One turn moves every row onto another: examples first, then more rows asked
fel: [  8.6   0.7   2.8   5.2   7.2  -2.0  -2.5 -25.4 -12.6 -10.2  -1.2  -9.7
 -17.3   9.6   5.6  -2.5   0.0   3.9 -10.5  14.5  -5.6  -2.6   5.2  -6.2
   2.4  -8.7   2.0  -1.1   2.2  -6.2 -10.4   1.9   8.3   3.5  -4.6   8.4
  13.4   7.7  12.9  -0.2  -5.4 -11.8   0.1  10.8  -3.5  -0.7  -8.5 -15.9
   0.7  -5.4  -4.6   3.9 -13.6  15.2   6.1]
bigi: [  3.4 -13.4  10.7  11.4  -0.9   0.5  -1.4 -18.4  -4.0 -14.3   6.6   0.8
  -8.6  19.6   0.2  -6.2   6.3  -2.3  -1.8   9.8  -2.9   7.2   7.9  -3.0
   4.1  20.3  10.8  -7.9  -7.6   3.9   9.8  12.6  -4.4   2.1  -4.0   9.6
   7.2   6.4   5.6  -5.0 -10.0  -8.4   2.6  23.0  -2.2  -3.1 -17.2 -19.1
  -5.3 -17.3   6.9  10.9 -14.4   8.7  -9.5]
sol: [  7.0   3.2   5.5  -3.4   8.4  -6.3  -2.5  -0.2   8.2  -1.6 -12.3  -7.4
  -6.9  12.1  -2.7  -1.2   0.3  -4.4  -3.6  -3.5   3.3  -1.9 -19.8  16.6
  -5.3  15.5  13.4  -4.1  13.9  -7.0  10.7   5.0 -14.4 -13.9   3.8  -6.5
   3.3   8.5  -5.0   4.8 -10.8  -5.0   6.6  -8.5  -8.4  -5.3  -9.3 -23.1
   2.0  -2.8  -7.3  -6.3  -0.6  11.8   3.1]
Nipa: [ 10.9  -0.5  -2.1   1.8  14.7 -15.1   1.6  -1.3 -10.1  -2.9   6.1  -6.1
 -14.1   2.7  -7.2  -7.5   8.9   0.6   4.3  -9.7  -6.7  -1.3   0.8  -4.1
   0.9  13.9  12.4 -15.3   5.2   1.7  16.4  11.5 -14.4   8.1   5.8   1.8
  -0.3  11.5   1.4  -0.7   4.8 -11.6  -5.1  -9.0   6.8   3.0  -4.4  -4.8
   6.0  -1.6  -2.8  -2.5 -21.1  10.2  12.0]
zigu: [ -3.6   1.7   9.4   6.7   9.5  -2.6  18.0   0.5  -0.1  -6.8   5.6  -4.6
   6.5   6.6   8.6 -12.5  -3.5  -4.1 -13.1  -7.9  -4.2 -15.3  -6.1 -13.1
  -4.5  10.7   7.1  -0.5 -13.3  -3.6   3.8   5.7   2.9 -14.4  -4.1   2.8
   8.0  17.1   3.7  -6.3  -2.1  -6.1   0.3  -4.9  -5.8   3.4  -5.8 -18.5
  13.7  -8.0  -9.0 -10.9  -5.9  19.5  -1.1]
Kelek: [ -8.9   3.7   8.5   2.7  10.1  -4.7  10.3   0.0  -0.3   4.0   2.8   4.7
  -6.5   5.7   8.9  -3.6 -10.5 -10.8 -15.2  -7.4 -15.5  -3.9   6.1  22.0
   1.6   5.3  -8.6  -0.6   4.9   1.6   0.8  -0.7  -8.7   4.0  -5.6  -2.3
  14.8   4.9 -11.5  -1.0 -19.2 -11.9   0.6  -8.7  -2.2   1.3  -4.2 -16.7
  -2.9  -5.6   3.1  -4.4   4.3   8.8  -1.8]
gatok: [  4.9  -3.5  -2.8   4.9   6.5   2.1 -19.7  -5.5  -3.3  -1.8  -0.8   1.8
 -22.2   3.9   1.6   2.1   6.3  -8.9 -12.4  -6.6  -8.5  -2.4   5.2 -13.5
   0.0  10.1   3.6 -10.8 -17.1   3.9   7.6   2.3  -7.4  -1.1 -11.2  -5.1
  12.0   6.1   8.4   1.4   6.5  -5.6   0.5  20.5  -4.0 -10.6  -6.2 -20.7
  -0.6  -4.8   0.7  -1.6 -29.1  14.9  -0.2]
Mulir: [ -4.6 -14.2   3.1   2.1  19.7  -1.8  15.8   0.3  -2.1  -4.5   0.9   7.3
 -26.0   8.6  -6.7  -1.6  -2.4  -9.3  -2.2   1.9 -10.3  -1.6   9.0  12.0
   7.7  11.0   0.2   4.2 -10.4   0.9   9.5   9.8 -10.4  16.4  -2.9  -0.8
   8.9  16.1   9.4   4.9  -8.2 -10.1   2.6   0.3  11.4  -0.5 -10.0 -12.8
   3.4 -15.0  -8.7   6.2 -11.7  18.7   4.9]
Davus: [  8.3  -1.8  16.1   6.1   6.9  -2.0 -21.4 -20.7  -3.1 -11.9  -3.8   0.8
  -7.0   6.4   3.3  -1.6  -0.8  -7.8  -2.2  -1.6  -4.5  -5.8   7.2  -2.5
   2.1   5.8   6.0 -10.1  18.3   2.7   3.7   0.0  -6.2   7.0  -4.3  12.6
  -2.0  -3.0   2.1   4.9 -30.9  -7.4  -5.0   7.1   3.6  -7.8 -17.0 -21.4
  -5.0  -9.0   7.7  -7.2 -19.8   9.5  -3.9]
zot: [ -4.9  -2.2   9.7   5.1   3.4  -1.4   8.7  -3.1 -14.4 -14.0   8.3  -0.6
 -18.2   4.1   6.1  -4.5   2.4 -14.5  -1.4 -14.8 -18.7   8.7 -10.3  -4.4
   0.1  -6.6  19.9  -1.2   1.1  -8.0   3.5  -1.6 -15.2   4.8  -6.1   1.1
  -3.5   6.4  15.6   3.5 -13.4  -4.8  -7.6  -0.4   2.9  -3.0  -4.0   0.1
  -3.3  -4.8   1.2  -6.8  -4.1  10.7  -2.3]
Larik: [  9.5   6.0  10.5   8.0   7.9   7.0 -16.5 -19.2   5.1 -14.8   3.5  -8.3
  -5.4  13.2   5.7  -8.6 -10.0 -10.4  -1.0   0.9  -2.4  -9.2   1.8   5.3
   1.7   5.3   2.8  -2.1   9.9  -6.1   3.9  -0.5  -0.6   2.7 -11.2   8.4
   8.0  -6.9  -3.4  -4.8 -25.7 -13.7   3.8  16.8  -3.1  -2.6 -18.6 -19.8
   0.9  -1.9  -0.6   0.1 -10.1   6.1   3.1]
Kile: [ -3.4 -10.1  -4.1   6.3  15.2  -1.1  12.8  -4.4  -9.2 -10.4   2.7   6.2
 -24.1   3.0  -5.0  -0.3   5.3 -12.8   0.7  -2.5  -4.1   1.8   8.1  17.1
  13.2   7.3   9.4   0.5  -2.4  -0.2   7.3  11.2  -3.0  15.7  -4.3   0.5
   4.9  17.2   3.8  12.1 -24.4  -5.3   0.1 -16.5   0.2  -0.9   2.4 -13.9
  -4.9 -11.4  -3.7  -0.2 -18.4  10.9  -3.2]
Mer: [  4.7 -10.3   8.3   5.8  12.9  -1.7  -1.0 -34.9   6.0 -12.2  -5.8   6.4
  -7.0   2.7  -1.6   0.4  -5.0 -14.5 -26.7   2.1  -0.7  -2.8   5.9   4.0
   3.0  16.9  11.9  -7.6   3.9   7.8   6.9   4.6   1.8  -7.9   0.4   6.5
   4.5 -14.3  -2.8  -1.1  -9.7  -7.9  -0.4   2.7   0.7  -2.4  -1.7 -25.1
  -5.7  -7.7   0.4  -7.6 -15.0   8.7  -8.9]
Gofiz: [ -2.9  -4.3   8.0   1.1  12.3   1.3   6.5   9.6   1.7 -16.0   5.5  15.0
  -6.0   7.0  -0.3   2.7  -6.3 -18.6   1.4  -6.4 -13.5   6.0  -7.9   3.1
   1.5  15.5  17.4  -1.5 -13.5   3.3  15.3   7.1 -12.3 -13.4  -9.8   5.4
  14.8  -7.2   3.0  -2.0 -11.5  -1.7  -4.2  -4.5   8.6  -0.3 -14.5 -18.3
  -7.6  -3.6 -13.5  -7.6  -7.2   9.0 -10.5]
Naki: [  3.0  -0.4   2.9   6.5   8.8  -3.4  -3.0   7.2   3.6  -9.6   2.5   2.0
  -9.2   3.6   5.2   1.4 -10.4 -12.1 -10.7  -3.0   6.7   0.3 -10.2  15.6
  -0.5  13.7   4.1  -9.1   1.7   1.9  11.4   4.6 -17.0  -9.7  -3.1   0.0
   3.5  14.3  -7.0   1.5  14.9 -12.5  -2.6   0.4 -17.0   5.2 -16.1 -16.4
  -0.1  -5.4  -0.7  -7.2  -2.6  18.5  -4.7]
Feba: [  1.5  -1.4  -2.1  -0.2  10.0 -11.0  -3.6  -3.2  -7.1  -5.0  17.7   1.7
 -20.3   0.1  -3.9  -0.1  -1.2  -2.5  -2.5  -1.3  -3.1   6.8  -7.8  -0.9
  -8.1  18.6  13.8 -11.7 -11.9   5.2  12.6   4.1 -13.5  -8.3  -0.4   6.9
  15.8  10.3  -2.6   7.0   6.8  -9.5  -1.1   3.1  -1.3  12.0  -7.9 -14.7
   0.6  -7.7  -9.2  -9.8 -17.9  26.8   1.3]
zib: [  3.6  -4.4   9.1   5.0   8.9  -2.8  -5.4 -38.2  -1.2  -7.2  -0.8  -0.3
 -10.3   6.3   3.7  -1.9  -3.7  -8.5 -27.4   0.8  -5.1  -3.5   8.3  -0.5
   0.9  -2.1   4.7  -2.7   9.2   0.4  -2.0  -0.9   0.1   1.6  -2.3   6.7
   3.3  -1.5   6.0  -0.2   1.4 -12.1  -5.6  13.6   2.6   3.6  -3.4  -9.7
   0.3  -6.1  -1.1  -3.6  -9.5  15.6   0.4]
gekas: [ 12.2  -5.3   2.4   8.8   9.8  -2.4   5.7  -8.1 -10.7 -12.5 -10.7  -7.7
 -11.8   8.7   2.8  -0.8   0.8   7.4  -2.6  21.9  -1.0  -6.2   7.0  -7.5
   6.1  10.7   1.3  -4.5   2.7  -1.2  -2.3  12.9  10.0   0.6  -1.7  10.6
  11.6   4.2  13.9  -4.1 -13.3 -11.1   3.1  -1.1  -7.9 -14.8 -13.9 -28.9
   2.8  -6.1  -0.5   8.4 -18.6   9.9   2.9]
neki: [ 16.7  -0.7  -6.2  10.9   9.3   7.0 -20.0  -6.4  -1.0  -1.9  -2.6  -6.3
 -15.3   1.3  -5.7  -1.0  11.3  -0.8  -7.3  -7.0  -5.5 -11.1   6.9 -11.0
   6.5   6.7  13.7 -10.7  -5.9  -3.3  12.5   6.1  -3.1   2.6  -3.3  -5.2
   9.8   9.1  10.3  -4.1  -6.8  -4.9   3.1   2.0   7.1 -14.2   1.0 -16.7
  -1.7  -2.7  -3.5   1.0 -35.1  10.8  -2.7]
Sifu: [  6.9  -1.9   6.5  12.7   4.2   7.6   1.5 -12.4   4.8 -19.8   8.3 -12.5
  -9.4  16.2   4.1 -11.4  -9.1  -3.3  -8.0   3.9   7.3  -4.0   0.5   0.3
  -0.9  10.2   2.8  -2.8   2.8  -0.2   7.5   5.2  -2.0  -2.6  -5.1   8.1
  10.3   1.5   7.2  -9.0 -15.8 -15.8  10.9  22.3  -5.1   3.4 -20.6 -21.8
  -1.3 -13.5   6.5   8.1 -15.6  10.7  -7.8]
gifut: [  1.4  -9.8  -0.1  -0.2  16.7  -1.4  15.8  -2.2   1.6 -16.9   9.9  10.0
 -12.5   4.0   1.5  -1.3  -2.5 -18.1  -6.1 -21.3 -13.8  -2.7  -6.8  -2.3
   3.3   4.6  19.6  -6.9   8.2  -1.2  19.0   6.0 -15.5   1.3  -5.2   4.5
  -0.7  -1.5  10.0  -9.4  -3.5  -4.4  -3.5  -1.5  14.5   7.0  -5.4  -7.4
  -7.5  -8.0  -7.1  -7.5 -11.2  10.4  -8.3]
Laz: [ 13.8 -11.5   6.7   5.2   5.2  -5.5 -10.3 -22.6  -6.9 -15.7  -1.1   6.1
 -11.4  11.4   1.3  -3.2  12.8  -3.9   1.0   2.0  -5.5  -1.7  10.7  -2.7
  11.5   9.2  12.8 -19.8   5.9   5.6   7.8   8.8  -2.1   8.5  -3.5  11.9
   3.5   5.0  -4.2  -0.9 -19.2  -2.4  -1.9  10.2   3.5  -1.3 -14.2 -23.6
 -10.7 -16.8   6.2  -1.4 -19.8   4.2 -13.8]
Rap: [  3.5  -2.2  -5.8  -2.3   3.7  -1.2 -10.6  -4.1   2.7   3.2  -8.8   4.7
 -15.2  11.3  11.9   4.4  -5.5  -7.6 -17.5 -10.6   0.9  -3.7  -2.3 -11.4
  -2.5   8.3  -1.9  -7.2  -0.5   3.2  12.0   0.4  -8.4  -7.3  -7.0  -1.2
   7.0   1.3   1.6  -4.5   8.1  -9.2   6.9  20.8 -12.4  -8.2  -5.4 -25.8
  -6.9  -9.6   7.0   2.6 -16.2   9.2  -8.4]
guf: [  2.8  -2.2  16.9   9.1  11.8  -9.0  18.2  -0.5  -7.3  -7.0   1.2   1.4
   6.9   7.3   2.8  -2.3  -1.8  -6.5  -6.1  -2.5  -6.0  -2.6  -3.0 -17.3
   4.7   9.6   9.5  -3.3 -26.8   0.5   2.0  11.9  -2.4  -2.6   1.2   0.1
   6.0  16.6   0.7  -4.1   6.6  -3.2  -1.6 -10.4   3.8   6.1 -10.4 -12.9
   0.3  -8.6  -7.0  -4.9 -15.5   9.4  -5.4]
bobu: [ -3.5   2.2   8.0   5.4   8.6  -2.5   7.9  -6.8  -1.7 -11.2  -0.2  -5.8
  -3.2  -1.0  15.0  -4.1  -4.0 -16.8  -7.9 -12.1  -2.5 -11.4 -16.0  -2.8
  -0.8   4.4   9.6   1.4  -4.8 -11.4  -3.2  -2.5   5.9 -12.2 -14.8   2.2
  -1.9  11.2   0.9   7.1 -11.9  -4.6  -3.2  -8.3 -12.9   1.5  -0.8 -20.9
  12.6  -5.9 -10.5 -18.4  -8.1  11.6   1.1]
lanak: [  4.5  -7.5  12.9   2.8  14.5 -10.2  10.4  -9.9  -3.6  -5.1 -13.0   1.6
  -2.9   0.2  11.0   8.7   0.4 -20.6  -2.2 -12.6  -2.9  -9.1 -13.5  -6.7
   7.7   7.9   9.9   0.1   5.8 -11.0   2.2   2.7  -2.2   1.1 -11.3   2.5
 -15.9  10.3   4.7   9.8  -8.0  -1.5  -5.9 -11.1   0.2  -2.6  -1.9 -16.8
   7.2  -6.2  -9.6 -14.3 -14.4   4.6   2.0]
bet: [  8.8   9.6  11.3   5.3   7.7 -10.5  -3.9  -1.2 -10.4  -8.6  -6.1 -13.7
 -15.0   3.0  -4.0  -3.5   5.0  -5.3   2.9  -7.6   0.4  11.3 -13.1   8.6
   0.0   6.5  15.0 -10.6   0.5  -3.5   2.8   3.9 -13.0   1.2   6.1  -8.2
  -2.5   5.9  -0.2  10.5 -13.0  -9.8  -0.4 -20.5  -3.5  -4.4  -6.1 -11.9
  -2.8  -0.9   3.3  -3.9 -21.1   0.2   6.8]
Gote: [-10.6  -3.7   1.2   3.4   8.3  -4.6  10.6  -4.8  -5.2   1.4   1.6   5.4
  -9.0   4.9   1.3  -0.5   1.3  -8.3  -8.7  -7.9  -8.8  -1.7   6.8  17.6
   2.2  12.6   5.5   2.0  15.5   0.5   6.9   6.6  -6.4   4.7  -2.3   2.0
   7.3  10.3  -0.2   9.1 -35.0  -5.3  -0.7 -18.6  -2.0  -5.6   7.0 -17.1
  -3.7  -6.9   1.9  -6.1  -7.3  13.8  -4.1]
puzog: [ 10.8   4.9   2.9  15.0   0.8   8.5 -20.8  -7.4  -0.9   2.8  -7.2  -6.3
  -2.6   3.9   0.7   5.9  -1.9  -2.3  -7.2  -6.3   2.2  -1.6  -0.8  -4.5
   5.4   6.4  14.6  -0.6   1.6  -7.0  12.7   4.2  -3.7  -0.4   2.4  -3.0
  -0.2   3.5   7.8  -3.2 -12.6 -11.4   2.6  -8.5  -0.2 -19.2   4.5 -13.9
  -8.4  -2.4   3.9   9.1 -26.8   1.9  -8.0]
pumek: [  7.4  -9.2   9.8  12.0  11.4  -0.4   2.5 -13.8  -2.2 -15.3 -12.0   1.8
  -5.9   2.7  -0.6   2.1  -3.8  -9.2 -10.8  15.4   1.0  -1.5   9.0   2.8
   9.7  24.5   7.4  -8.3  -3.7   7.3   4.9  13.8   6.7  -4.6  -2.0   7.8
   6.3 -10.8   1.2  -1.8 -14.3  -9.5   0.4  -8.2 -10.4 -16.3  -9.9 -32.5
  -3.6  -6.3   2.4   1.8 -18.7   1.1  -5.9]
lomi: [  6.5   5.5  -1.7   0.2   0.0   3.0 -15.7 -10.4   3.8   7.5  -9.3   0.7
  -4.6  13.1   9.7   7.5  -8.2  -3.4  -9.2  -7.4   2.8   1.3  -9.8  -2.9
   0.4   7.1   9.3  -0.2   0.8  -5.7  12.8  -0.7  -1.7  -9.1  -2.7  -1.6
   7.2  -3.8  -4.7  -4.7  -6.9  -9.3   9.9   4.9 -11.3 -12.6   3.4 -23.4
 -12.6  -5.2   2.2   8.0 -12.2  -0.8  -9.6]
Bima: [  8.9  -8.5  14.4  -1.4  16.4 -14.8  17.2 -11.2  -6.0  -4.1 -10.1   3.9
  -2.8   5.8   1.6   9.6   3.2 -10.5   0.5  -4.9  -4.5  -1.5 -11.0 -16.1
   7.2  10.0  16.0  -3.2 -12.1  -4.5   3.6   9.7  -4.2   1.1  -0.6   2.0
  -1.7  10.3   3.1   6.3  -5.9   3.6   1.3 -13.3  13.6   4.2  -5.3 -18.9
  -4.0 -10.9 -12.7 -10.9 -22.3   6.8  -5.7]
zaz: [  1.4  -0.2   7.6   8.4   7.8   0.7  11.6  28.1  -4.6 -17.5  -6.8   4.3
  -3.0   5.1   5.8  -2.9  -5.3  -9.0  -0.2  -4.3  -5.5  -2.9  -3.4  -0.9
   4.5   3.1   6.0  -2.7   0.5   3.8   8.5   5.6 -13.5 -10.4  -4.9   5.2
   8.9   7.4  10.2  -2.7 -14.0  -5.2  -4.9  -8.9  -0.5 -10.8 -22.6 -16.6
   0.0  -5.4  -0.4  -5.4  -2.1   9.4 -15.4]
fad: [  5.7   2.0  -1.5  -2.3   5.6  -2.0  11.3   9.4  -9.7 -10.3  -3.4  -3.9
 -13.3  10.4   5.5 -10.7   8.7  -2.4   6.6  -6.5 -16.1  -5.3  -9.7  -2.6
   2.7  -7.0  17.2  -2.8   5.2 -10.4   4.3   1.3  -7.5  -4.9  -5.7   1.4
  11.5  11.1   5.8  -1.7 -21.8   1.2   1.7  -1.6   1.1  -9.1  -9.9 -12.5
   3.6  -3.8  -8.5  -6.4   7.8   8.6  -6.0]
Bek: [ -7.0  -2.2   7.5  -1.2  15.9  -3.6  15.8   2.7   2.4  -0.2   3.5   1.9
 -22.4   6.8   2.6  -2.4 -13.5  -6.4 -14.9  -1.8 -11.5  -1.8   1.8  14.1
  -3.0   3.2  -8.2   0.8  -8.7   4.4   1.6  -1.3 -11.9   4.1  -1.3  -2.5
  19.8   8.4  -0.1   1.7 -12.3 -12.4   7.7   1.3   9.7   7.6 -13.4 -20.2
  -1.3 -16.6  -3.1  -1.0  -6.1  20.1  -1.7]

Naki -> Feba
Kelek -> Bek
Where do these go?
zib -> fel
bobu -> zigu
gatok -> neki
zaz -> Gofiz
Larik -> Sifu

